Each row is where one point has got to under a steady rotation. How many steps took it there?
The counts run from 0 to 161.
[ 23.6   0.4   5.6  -3.4  -5.6 -27.6  16.0  -8.4  18.6  11.6   5.8  -6.1
  12.6 -16.4 -19.0   6.5  -8.0 -29.6 -18.7 -24.9  22.3  28.5 -10.1   3.0
 -13.9 -18.4  -2.7 -14.2  18.4  15.6  24.0 -16.9 -11.3  -7.6]
79
[  0.5 -30.8  -1.0 -23.8 -10.3  -8.4 -13.8  10.3  10.3  19.3 -11.1  18.4
  -5.1  -6.2 -16.1 -30.1  36.9 -27.4  -8.9 -26.5  -4.3 -12.6 -19.7 -18.1
 -10.8   6.9  -8.4  -4.7  -0.7   0.6  -2.2 -14.0  -1.9  17.1]
74
[  4.1 -34.5  10.4 -29.8  -7.3   2.1  -8.7  16.2  30.9  22.5  24.5  11.6
  -5.5  13.9  -7.9  17.2  -0.3   7.7  -6.4 -16.2  11.0  -4.5 -16.1  -9.6
   1.9 -13.4  13.7 -16.8  -6.9 -23.3   7.8 -19.9  20.1 -10.4]
84
[ -4.8   5.1  22.7   6.6   8.9 -13.3  15.5 -29.9 -15.0 -26.4  31.9  -8.6
   5.8 -25.3  20.9  21.8 -10.4  12.0  15.9   6.3   9.2  12.4   9.4  30.2
  -4.9   0.1  -4.8   8.8 -16.7  -4.9  13.3  -8.6   8.6  17.2]
5
[  2.5  35.9 -21.0  -3.9   2.7  38.1  -7.4  -1.9 -35.5 -20.1   8.8 -15.3
  -0.4 -11.4  -5.4  -7.3 -25.1   8.1  18.8   8.0 -20.6   8.1  -7.2  -9.3
  14.1  24.6  -7.1   9.8  13.6  12.1   3.5  -4.7 -10.0   2.9]
145
[  1.3  28.3 -21.4  35.5 -27.1   6.5  -3.5   5.5  11.7 -14.0 -16.6  -0.6
 -12.8 -19.0  11.4 -10.1 -17.8 -20.2   2.0 -19.4   9.9 -16.2 -10.6  16.6
 -18.3   1.4  -0.5  19.2 -16.5  -0.6 -15.4  15.1  13.0  25.3]
22
[  1.8  20.6 -23.3 -14.4  -5.9  14.6  -4.6  25.1 -14.1  41.1 -29.7   1.7
  -9.0   6.4 -10.7 -30.6  -6.3 -17.6  -1.4   7.4  -5.0 -21.9  -2.6  -4.1
   2.3  13.2 -16.1 -10.1  16.0   1.6 -14.2  -6.4 -23.9   8.5]
110
[ -4.1   5.4 -22.9  23.1  -8.5  37.3  -1.5  16.9 -16.3  -8.8   3.9  16.1
  -9.2  22.7   4.2 -22.7  20.3  25.4   8.8 -15.3  -0.8  -1.9  -4.4  -8.6
   2.9  -1.2   3.3  -8.1  19.7  32.5 -18.8 -27.0   0.5   3.2]
55
[-31.0   3.3  -1.4  -8.2   6.5  -5.1  10.3 -26.8   3.0 -13.7  -0.2   8.5
  30.8  23.4 -35.4 -27.7  21.0  -5.4   0.3 -17.5 -16.4  11.9  -7.0   4.5
 -16.9   7.1  -4.7  -3.2  29.9   7.6   5.6   0.2  14.6   0.4]
36
[-18.5   7.2 -10.9   2.3   8.7 -14.1  12.0 -30.8   0.5 -17.0 -14.8  10.4
  27.8  22.4 -37.0 -18.8   7.6 -10.2  -3.0 -19.2 -17.1  23.7  -7.0  -1.1
 -15.7   4.0  -4.1  -0.2  30.9  14.2  -3.1   9.9  12.0  -4.0]
35
[ -1.6 -12.9  -3.0 -13.9   0.8  22.8 -18.2  -0.1 -20.3   0.9  19.8   4.7
 -23.4  -7.5  23.5  26.7 -11.0  17.2  12.4  18.9  10.9 -23.9   1.2   9.7
  20.2  14.4  -7.2   9.8 -21.3 -35.2   1.3 -16.3  12.7   4.3]
139
[ -0.8  -1.3   7.3 -24.2   6.8  19.7  -1.8   3.0  10.3  31.1  -7.5   0.4
 -16.9  -3.4  30.5   8.8  -8.2   1.8   5.2  22.9  19.4   6.5 -12.2  12.6
  30.3  -1.3  15.6  13.4  -8.7 -17.6   1.4  35.4 -30.2   7.4]
104
[-14.0  -0.8   6.3 -23.6  14.5  14.1  -6.8  -8.4 -23.5  -7.5  35.4 -11.9
  -2.0  -8.6   8.0  15.4  -5.0  24.9   4.7  20.6   1.0 -11.5   0.8  14.5
  20.4  25.4 -19.6   6.5  -4.2 -20.0  15.2 -34.2  -3.2 -14.0]
137
[  6.9   3.5  -8.1   3.1   8.1   4.6  -5.8 -17.2  15.5   8.0 -22.4   1.1
  -0.2 -17.0  -5.5   0.0  19.1 -32.7   0.5 -11.1   9.6  49.7 -14.0  -8.7
   6.1 -15.2  13.0   4.1  -3.7  10.8   2.7  27.9 -26.0   0.7]
69
[ -8.3  32.8  -2.5  -6.4 -22.7  13.8   1.6  11.3   6.5  47.5 -15.4  -4.8
  -6.2  -5.1  -0.1 -28.8  -9.6 -29.8   7.5  13.1   7.7  -8.5  -2.1  14.1
  -6.2  -2.8  -5.0 -16.4  -1.8  -9.2  -2.4   4.9 -23.1  17.1]
112
[ 14.9  12.6 -16.4  -2.9  36.1  -0.4  18.4  27.7 -10.1  13.1  -7.3  -7.2
  -1.7  -2.0   9.6   2.3 -15.1  33.3 -23.1   8.5  18.5  -1.3  -8.8  11.4
  10.6  -3.6  -6.9  15.4  19.4  23.4  -7.1 -20.3 -18.8  -9.3]
99
[-10.2   1.0  -7.9 -14.7   0.1  -4.4 -15.9  17.0  10.7  37.8 -21.6  -0.2
  -1.7  11.7 -31.0   6.8 -15.8  -7.2 -12.0   7.4  -4.7 -13.5   8.6   1.9
  -8.0  -5.2 -24.1 -26.5 -24.9 -29.9 -15.5 -18.8  10.8 -14.1]
120
[-12.6  -7.4  11.6  -7.3   5.8 -22.2 -10.3 -29.2  16.7 -15.9 -18.2  -3.2
   6.3  -6.2  -6.9  12.1 -15.7 -20.0   4.2  -5.6 -15.1  13.2  -5.2   2.4
   0.7  10.9  -2.7  16.4 -23.4 -22.4  -3.0  50.4  11.6  18.8]
160
[-15.0   6.9 -11.6  -1.5 -21.5  18.0 -19.9   9.3  -8.6 -22.6   3.5   1.5
 -13.6  -4.1   9.3 -29.3   1.0   2.3   7.4 -16.0 -15.2 -35.6 -19.6  -6.9
   3.5  32.9  -8.0  25.2  -5.3   1.3 -15.5   0.9   6.7  19.5]
19
[ -1.8 -11.6  -7.4  10.1  15.6   3.7 -15.9  20.0  10.1 -11.7 -11.6   2.6
  -9.4  -5.5  14.1  -9.0  27.2  14.4 -29.0 -19.2   3.4   5.2 -17.8 -15.9
  12.3  19.5 -19.5  12.9 -18.0  29.8 -23.8 -10.0 -20.4 -21.3]
63
[-31.7  31.4 -22.6   1.5   8.3  19.8 -14.1  -4.6  19.1   0.9 -12.4 -13.8
  14.2 -13.5 -19.6 -16.8  -9.2 -11.0 -10.1   5.9 -12.2  -1.5 -19.1  16.2
 -12.2  20.3 -13.9  15.9 -16.3 -26.6  -4.1   3.1  13.3 -18.2]
156
[-13.1  10.2 -11.5  -8.8 -11.1  19.3 -17.9   2.4 -14.3 -29.8  10.8  -3.2
  -6.1  -4.2   8.3 -28.0   0.5   4.4   9.7 -16.1 -20.6 -24.8 -18.6 -13.8
  11.7  43.4 -10.3  26.5   4.8   9.5  -8.4   6.2  -1.3  16.3]
18
[ -7.0   4.5 -16.6  11.2   9.9 -19.4  12.8 -26.8   0.1 -20.1 -24.5   6.7
  20.4  18.5 -35.3  -1.1  -0.7 -11.0  -4.8 -23.1 -12.9  26.5   1.1  -2.4
 -15.9  -5.0  -3.9   3.8  21.7  12.8  -5.3  24.3  18.1   0.8]
34
[-18.9  16.1   8.8   9.4   3.3   7.0  18.7 -21.6 -16.8  -8.4  26.1   2.1
   9.6 -15.8   1.5   1.8  -4.3   8.9  31.4  13.8   5.2   0.9  11.6  33.2
 -19.0 -15.2   6.1  -3.6 -15.0 -16.9  10.6 -25.5  22.5  25.2]
3
[ -4.6 -12.3 -20.3  10.5  18.3  15.3 -19.6  23.5  14.5  -0.5 -22.8   6.1
 -11.9  -2.6   5.3 -10.5  33.0  10.8 -26.6 -16.0   5.0  -0.1 -17.4 -13.2
   7.9  12.9 -19.4  10.7 -19.3  17.1 -23.6 -13.2  -7.3 -19.7]
64
[ 24.1   4.6  -7.8   0.1  34.6 -15.9  23.2  27.0  -9.8   7.1  -6.4  -4.5
  -7.2  -2.9  18.6  10.4 -17.0  32.5 -22.3   4.7  15.9  -3.6  -5.2   7.4
   6.7  -9.8  -5.2  16.6  11.7  28.0  -8.9 -13.5 -18.6   7.0]
98
[ 17.1  -1.5   6.9 -13.4  -1.3 -23.1  10.4  -5.4  18.0   6.9  17.6 -13.6
  19.2 -10.4 -20.6   7.2  -9.1 -17.5 -24.0 -24.1  11.3  27.3 -15.2  -2.9
 -10.5  -9.6  -5.1 -16.1  21.7  16.0  24.4 -21.0 -13.4 -24.7]
80
[ -1.2   0.1 -14.4  17.3   2.5 -23.5   6.1 -25.3   7.9 -18.0 -33.2  10.7
  11.7  17.5 -26.9   7.9  -6.3 -14.6  -2.2 -22.7  -8.9  23.5   0.8  -1.5
 -14.4 -11.8   2.8   4.3   6.3   6.4 -12.3  34.6  23.0  10.5]
33
[ 25.7  11.6 -23.2   9.5   2.1  15.7  -3.8  -4.3 -33.3 -16.4  -8.4  -3.5
 -21.7 -14.5  13.1  37.1 -39.2   4.0  21.5   4.5   2.9   2.0   9.4  -2.1
  18.9   2.3   2.3  10.9  -5.5  -6.4  -2.8   7.3   4.8  18.8]
142
[ 12.7  -3.1   8.1 -21.8   7.2   3.0  -2.2   6.1  -1.2  22.6 -14.7  -0.1
 -21.5  -1.5  33.3  13.0 -13.9  -1.0   0.4  12.9  15.4   8.9  -5.6   1.1
  35.5   2.8   9.7  14.5  -5.7  -5.4  -5.8  46.1 -34.5  12.6]
105
[  0.5  15.7   8.3  -7.2  20.4  -7.2  14.4 -18.2 -32.4 -13.6  29.5 -17.5
   8.1 -15.2   4.0  16.7 -16.6  18.3   3.0  18.1   3.5  11.8   9.8  20.1
   5.5  10.4 -21.6   0.0   8.9   5.4  21.7 -36.2  -7.7  -9.5]
135
[ -8.9  11.0  18.8   8.6   3.8  -2.6  17.5 -28.9 -16.9 -14.8  31.3  -5.9
   5.1 -18.8  15.1  14.2  -5.1  11.0  25.4  10.1  11.8  11.8  11.5  34.5
 -12.0 -10.1   4.7   1.2 -18.5 -11.6  15.2 -15.2  17.6  24.7]
4
[ -2.5  28.1 -19.4 -12.1 -15.3  18.6  -1.6  19.2  -4.6  46.5 -23.7  -1.1
  -8.3   0.7  -8.8 -34.4  -4.2 -24.1   4.4  12.0   2.1 -14.6  -4.8   8.2
  -5.4   4.5  -9.9  -9.6   8.3  -4.3  -5.2  -1.9 -23.5  15.5]
111
[-21.9 -14.2  -1.3   7.3 -16.4  37.1   0.4 -20.0  12.6  -4.0  31.2  19.8
  -2.5  27.6  13.0  15.5  13.5  12.0  10.4  -1.5  30.0  12.4  -1.3  18.8
  13.1 -10.8  20.3 -12.5  10.7 -14.3   6.4  -6.4  13.2 -16.5]
48
[ -0.8 -23.7   4.7 -31.0   3.8 -10.7 -13.3  -3.3   3.0   6.6  -6.3   0.6
   3.7  -7.7 -14.4 -26.8  35.4 -23.8  -9.6 -24.4 -11.0  19.9 -23.5 -27.5
   9.4  15.3  -8.8  -2.7   7.7  19.4   5.2   2.9 -24.1   1.9]
72
